In the rows, zero is written as 128.
One turn moves each row of this set onto another row. After a few examples, where does it send each row asked below?
K237: [122 145 154 144 101  70 131 124 134 120 130 154 108 144 119 110 126 146
 133 200 140 135 131 117 182 155]
K519: [110 165 140 169 109 133 128 109 153 115 141 160 116 130 132 128 125 115
 134 149 132 132 117 121 162  77]
K639: [121 147 148 148 108  69 130 117 140 116 136 155 113 143 126 113 125 143
 140 206 139 133 129 118 168 161]
K139: [116 163 139 166 107 140 129 108 154 113 144 160 116 129 130 122 122 116
 138 146 129 130 120 119 163  78]
K45: [146 175 134 139 135 122 112 102 140 106 140 159 140 146 130 120 130 164
  85 113 129 129 141 134 152 143]
K194: [144 176 136 140 135 120 111 104 139 106 139 159 140 147 131 121 130 164
  83 113 129 130 141 134 152 141]
K948: [143 138 137 160 149  73 116 109 149 113 120 150 101 145 144 119 123 120
 151 185 146 142 124 129 147 137]
K334: [137 139 146 158 139  67 121 125 136 121 107 147  92 147 135 119 127 126
 135 173 151 153 124 130 170 125]
K323: [145 175 133 140 138 120 109 103 141 106 142 160 140 146 132 122 131 164
  85 114 129 128 140 135 148 143]
K840: [129 144 155 137  95  81 135 125 131 119 133 154 105 144 113 100 123 147
 136 193 137 135 137 116 189 155]
K163: [144 174 134 140 137 120 111 103 142 106 140 159 141 146 132 122 131 164
  84 113 128 130 140 134 150 142]
K407: [109 119 144 154 122  84 124 112 163 109 138 137 159 123 128 107 117 133
  90 110 128 116 131 119 152 144]
K100: [112 165 140 167 108 135 129 112 152 116 141 159 113 131 130 126 124 116
 133 146 132 132 119 121 165  75]
K900: [114 163 140 166 105 138 130 110 153 115 143 160 115 129 129 123 124 116
 136 144 130 130 120 121 165  76]
K530: [114 163 137 167 110 139 128 108 155 113 145 161 117 129 132 125 123 113
 138 148 129 129 119 119 159  79]
K708: [114 116 148 149 114  91 127 115 158 110 139 137 154 123 122 101 115 135
  87 103 125 116 134 118 163 140]
K206: [167 127 150 138 118 105 129 123 135 113 121 149  84 146 117  90 113 127
 145 157 136 143 140 124 190 126]
K26: [160 132 135 153 143  96 120 102 154 105 132 150 102 143 138 104 114 117
 165 181 135 132 131 125 146 143]
K622: [149 133 153 147 124  81 126 131 128 120 107 146  84 149 122 104 124 131
 131 159 147 152 132 128 191 118]
K810: [118 114 146 148 114  95 126 111 161 107 143 138 156 123 121  98 114 132
  92 105 122 114 136 117 161 144]
K692: [138 141 153 136  94  92 135 120 136 115 140 156 107 142 112  95 118 144
 144 193 132 131 139 113 186 159]
K399: [129 144 146 145 108  79 130 112 144 113 143 157 115 142 124 106 120 139
 149 206 134 127 132 114 164 167]
K316: [137 141 147 140 100  92 134 112 142 110 146 156 113 139 118  97 117 141
 151 200 130 125 137 114 171 167]
K263: [117 115 143 150 118  95 126 108 164 106 145 139 159 122 124  99 113 131
  97 107 122 111 134 117 152 147]
K235: [112 165 138 169 111 136 128 108 154 115 144 160 116 130 133 127 125 114
 137 150 131 130 118 121 159  78]
K213: [172 125 142 142 128 112 126 109 147 106 135 150  93 143 125  88 110 120
 163 167 129 134 140 123 166 139]
K788: [147 174 133 138 136 124 111 102 141 104 141 159 140 145 130 120 129 164
  86 113 129 128 140 133 150 143]
K544: [112 117 142 153 121  88 123 108 166 106 144 138 160 122 129 105 115 131
  94 111 124 113 132 117 148 148]
K482: [146 175 133 141 136 122 110 102 141 106 142 159 142 147 132 120 129 163
  85 114 128 129 141 134 148 144]
K477: [109 118 147 151 117  83 125 115 159 109 137 138 156 125 124 107 118 135
  86 106 126 119 132 119 161 140]

K399 goes to K316
K206 goes to K622
Now find these:
K139 goes to K900
K708 goes to K477

One turn moves each row of this set onto another row. After a few examples, where does it send each row asked below?
K175: [141 125 100 160 139 176 120 115 108 129 122 122 126 158 147 119  99 134
 172 133 123]
K796: [117 111 140 150  99 129  88 113 131 136 103 152 137 154 170 134 118 144
 113 114  97]
K74: [128 125 109 144 122 146 109 120  81 134 129 180 126 158 172  96 117 148
 132 113  98]
K466: [149 125 132 148 112 142 107  98 154 141 115 153 153 121 134 126  88 173
 126  94 127]
K837: [179 142 123 161 134 151 111 137 116 107 146 134 141 114 158 143  82 151
 131 106 120]
K15: [133 107 136 136  86 117  97 103 143 131 107 142 136 152 154 132 113 147
 116 130 108]
K927: [157 124  86 153 140 174 115 115 112 119 128 130 133 156 166 102 102 136
 163 140 126]
K905: [153 144 120 179  95 126 115 100 147 136 138 153 161 131 150 130  82 156
 132 106 117]
K572: [121 126 125 122  91 152 124 136 121 144 134 143 149 138 179 146  95 191
 154 113 126]
K870: [170 152 112 155 134 152 106 136 102 105 149 133 140 131 147 148  77 160
 139 130 106]
K486: [146 121 119 137  87 149 127 144 127 130 126 118 155 113 185 122 105 158
 164 110  96]
K958: [142 122 104 117 116 142 123 134 120 143 112 115 125 105 169 111  85 152
 132 126  88]
K803: [139 130 101 138 117 134 101 113  89 137 124 173 118 167 187 105 111 142
 119 128 103]
K63: [155 122  85 137 150 174 128 134 113 136 131 134 114 151 163 145  99 140
 147 132 120]
K942: [134 112 142 129 106 124  81 112 140 126 112 158 128 149 154 132 135 149
 133 129 122]
K718: [159 134 124 164 102 133 115  91 134 135 121 146 154 113 135 123  71 170
 133 110 129]
K177: [129 119 131 140  93 129  86  95 146 124 103 164 129 152 163 138 119 161
 132 137 129]
K320: [161 141 117 143 122 143 125 119 107  92 145 136 127 128 140 161  79 152
 132 114 106]
K539: [144 128  80 143 142 168 118 128 114 138 134 137 116 166 163 119 110 154
 165 139 123]
K619: [122 138 122 124 138 136 122 122 108 123  94 130 135 112 182 109  87 161
 135 143 131]
K179: [126 118 103 147 104 129 120 116  99 120 124 170 124 159 194  98 129 150
 132 118 108]
K218: [123 121  97 149 121 146 124 116  95 122 100 169 119 160 191 109 119 144
 147 108 119]
K104: [159 131 124 168 104 120 126  91 144 150 138 155 146 115 150 128  95 149
 133 106 128]
K267: [113 148 135 139 122 133 118 136 104 156 123 134 152 143 190 138  89 162
 128 135 131]
K456: [163 133 103 142 120 156 105 123 121  96 154 131 127 135 138 146  70 163
 136 117 103]

K796 goes to K466
K572 goes to K486
K539 goes to K179
Now find these:
K803 goes to K177
K74 goes to K942

One turn moves each row of this set onto another row. After a few examples, where does it send each row asked below?
K67: [119 146 157 132 130 105  96 138 115 146 121 105 133 139 101 108 135 126
 120  90 158 139 112 164 121 156 146 132 140 141]
K9: [130 104 138 116 127 128  90 113 114 143 169 123 115 131 108 134 164 113
 122  80 154 133 146 146 113 147  94 134 128 127]
K169: [124 139 163 106 143 115 116 123  95 138 118 111 139 136 167 153 143 139
 113  67 156 132 112 125 120 146  99 125 146 144]
K363: [133 102 135 117 116 139 118 105 118 139 164 139 117 134 119 133 166 114
 126 104 148 134 145 137 125 147 102 132 108 123]
K86: [104 133 158 115 136 121 132 114 110 140 119 130 143 131 175 156 141 137
 104  77 149 130 120 114 131 146 123 126 135 133]
K813: [119 113 150  97 148 146 148 117 118 144 101 113 127 122 106 122 133 134
 110 143  99 136 155 157  97 115 112 111 131 120]
K675: [121 110 124  89 167 136 109 125 119 130 145  95 113 127 135 121 133 140
  74 101 100 129 122 145 115 113 126 133 110 167]
K935: [121 112 144 119 114 110 119 104 118 118 137 118  94 138 108 112 153 133
 118 108 169 139 115 142 115 141  95 114 138 134]
K647: [142  90 158 108 177 128 109 115 132 153 107 118 122 110 129 145 136 165
 121 115 106 123 138 145  80 143 101 110 144 147]
K302: [108 142 153 127 107 123 129 136 119 140 118 122 130 135 118 107 140 126
 121 129 150 142 112 143 119 143 149 133 125 148]
K478: [121 112 152 103 157 134 130 130  90 141 109  80 136 131  86 124 139 138
 123 106 104 118 143 150  84 117  99 116 146 127]
K912: [132 123 127 129 135 133 130  98 116 102 138 122 169 110 141 136 116 111
 120 104 110 131 134 132 113 121 134 113 116 121]
K885: [134  85 157 117 179 133 119 107 143 157 106 133 125 110 131 146 134 163
 114 113 103 119 144 142  96 151 120 110 135 132]
K112: [111 107 144 132 125 106 115  97 132 126 140 129  99 135 108 115 147 130
 109  88 167 133 126 146 131 152 120 115 133 115]
K288: [121 113 155 107 177 124 110 117 120 156 108  98 131 125  88 127 125 131
 103  93 105 130 160 180 104 131 119 110 147 106]
K113: [131 136 158 138 146 126  85 117 119 114 119 103 138 125 121 140 119 102
 109 102 122 154 133 159 135 141 158 103 141 110]
K920: [114  89 164 129 170 137 125 129 120 155  99 104 136 135 116 154 151 161
 131 134 113 119 119 133 112 139 123 123 128 149]
K761: [122 139 165 105 146 118 100 120 115 151 123 128 130 129 175 162 139 128
  98  69 148 146 137 137 126 156 117 118 145 132]
K585: [123 110 142  98 165 141 101 134 103 126 134  90  91 131 122 116 142 144
  78  85  95 120 121 126 116 138 150 122 124 148]
K377: [144 132 129 118 125 114 118 114 130 150 151 150 147 113 133 115 128 124
 120  78 123 127 156 146  99 163 137 123 112 130]
K670: [134 118 135 101 162 125 116 129 106 125 134  92  95 147 131 126 140 145
  86 104  90 130 125 135 128 140 145 105  99 153]
K636: [160 135 136 100 121 130 111 127 107 142 146 133 138 106 127 103 135 126
 129  84 131 127 139 140  75 152 108 133 132 146]
K802: [102 107 145 124 160 125 147 114 116 150 111 107 146 136  97 135 134 135
 113 107  92 117 163 152 116 131 136 106 119 104]
K386: [131 139 169  94 133 141 122 122 104 142 114 133 125 126 180 153 146 132
 107  94 148 145 124 123 121 149 107 125 142 137]
K872: [150 126 137 120 152 132  97 109  98 102 135  98 164 107 121 128 116 111
 123  72 123 124 123 144  97 123 112 121 145 125]
K913: [133 136 160 118 123 149 102 127 103 100 113 100 129 118 126 128 128 104
 118 134 124 157 119 138 108 120 134 112 149 131]
K825: [139 109 131  93 183 143 113 118 115 133 137 103 115 130 129 117 133 142
  78  88 104 119 116 153 137 130 137 135 101 145]
K524: [107  88 165 135 180 127 104 129 124 161 104  97 137 134 110 156 148 160
 124 111 115 115 124 141 108 144 128 124 141 145]

K802 goes to K288
K9 goes to K935
Now find these:
K169 goes to K386
K377 goes to K67
K825 goes to K585
K920 goes to K885
K872 goes to K913

One turn moves each row of this set onto another row. After a few examples, where does it send each row asked below?
K908: [137  91 131 131 137 132 118 115 126 125 128 124 135  89]
K326: [124 136 121 161 119 125 145 107 124 132 163 136 113 106]
K678: [ 88 130 121 134 144 126 154 137 124 156 135 136 141 144]
K459: [148 122 130 140 151 101 100 130 126 131 128 140 123 107]
K829: [134 130 115 127 115 103 126  86 124 110 159 140 138 128]
K327: [109 135 135 125 113 144 137 134 126 135 112 107 125  88]
K357: [ 96 119 138 119  95 123 122 121 107 141 156 119 146 116]
K955: [116 135 142 132  89 142 159 125 113 131 148 139 117 136]
K82: [112 134 142 102 128 142 139 134 135 133 100 112 128 105]
K674: [122 110 109 104 132 114 148 105 131 123 114 115 147  99]
K538: [139 131 118 143 133  79 133 127 123 111 128 131 154 138]
K89: [144 136 147 118 125 137 105 150 109 147 140 135 109 118]
K168: [135 128 126 154 121 138 150 117 111 114 131 145  94 124]
K570: [148 134 152 119 134 116 133 139 106 138 120 122 122 165]
K261: [132 129 103 119 156 145 141 131 139 142 145 139 125 150]
K504: [ 90 135 130 118 116 112  97 108 128 124 143 113 131 137]
K980: [ 93 129 121 119 110 150 138 104 112 134 144 117 107 131]
K426: [137 122 160 102 110 120 130 137 123 144 122 144 126 101]
K365: [113 125 111 147 130 146 159 138 115 136 124 146 111 146]
K697: [112 160 122 108 120 115 132 116 110 111 128  99 147 139]
K119: [106 121 111  94 130 145 131 152 125 146 137 117 134 124]
K581: [132 136 113 162 135 124 147 103 126 133 165 139 121 118]
K757: [132 136 113 104 133 103 138 141 107 102 106 131 119 136]
K161: [141 123 112 128 116 106 124  88 120 115 162 133 144 129]
K982: [147 110 156 129 125 120 123 120 100 165 129 134 142 127]
K974: [124 127 101 106 157 144 134 138 136 143 139 131 125 145]
K152: [151 118 157 128 127 118 128 125  97 160 130 137 140 142]
K653: [144 138 135 150 102 139 126 110 133 118 139 142 109 108]
K628: [126 143 142 138 101 127 171 122 113 124 144 151 137 136]
K373: [140 162 140 125 107 102 125 130 103 149 131 132 142 144]
K940: [126 113 139 105 113 120 142 118 136 118 114 141 150  91]
K314: [119 135 123 120 150 137 126 141 148 120 127 105 112 147]
K251: [128 151 116 111 128 104 138 144  91 121 112 138 134 146]
K658: [149 118 132 145 148  99 105 135 121 128 120 133 120 109]
K931: [128 129 128  96 109 125 126  90 120 123 121 117 139 154]
K39: [ 97 147 140 123 104 135 127  96 116 147 129 150 131 136]
K822: [116 107 115 151 147 137 150 120 140 134 148 114 145 111]
K962: [ 89 137 135 120 107 122 103 103 127 136 141 118 131 134]
K143: [123 112 138 102 150 138 136 153 134 132 111 139 138 135]
K774: [122 134 128 153 145  96 145 151 104 113 143 130 139 131]
K843: [123 155 111 136 131  97 145 144 113 114 134 103 144 124]
K84: [135  98 126 118 143 133 124 119 131 111 121 120 132  91]
K476: [133 126 116 134 136  78 119 122 134 109 133 123 149 134]
K337: [112 102 121 156 148 130 144 116 142 135 146 113 141 118]
K269: [151 135 130 123 136 120 139 111 103 153 115 164 134 139]

K476 goes to K581
K538 goes to K326
Now find these:
K757 goes to K628
K962 goes to K974
K161 goes to K337
K504 goes to K261
K674 goes to K774
K980 goes to K143
K570 goes to K39
K269 goes to K357
K829 goes to K822
K251 goes to K955
K168 goes to K940
K89 goes to K931
K365 goes to K426

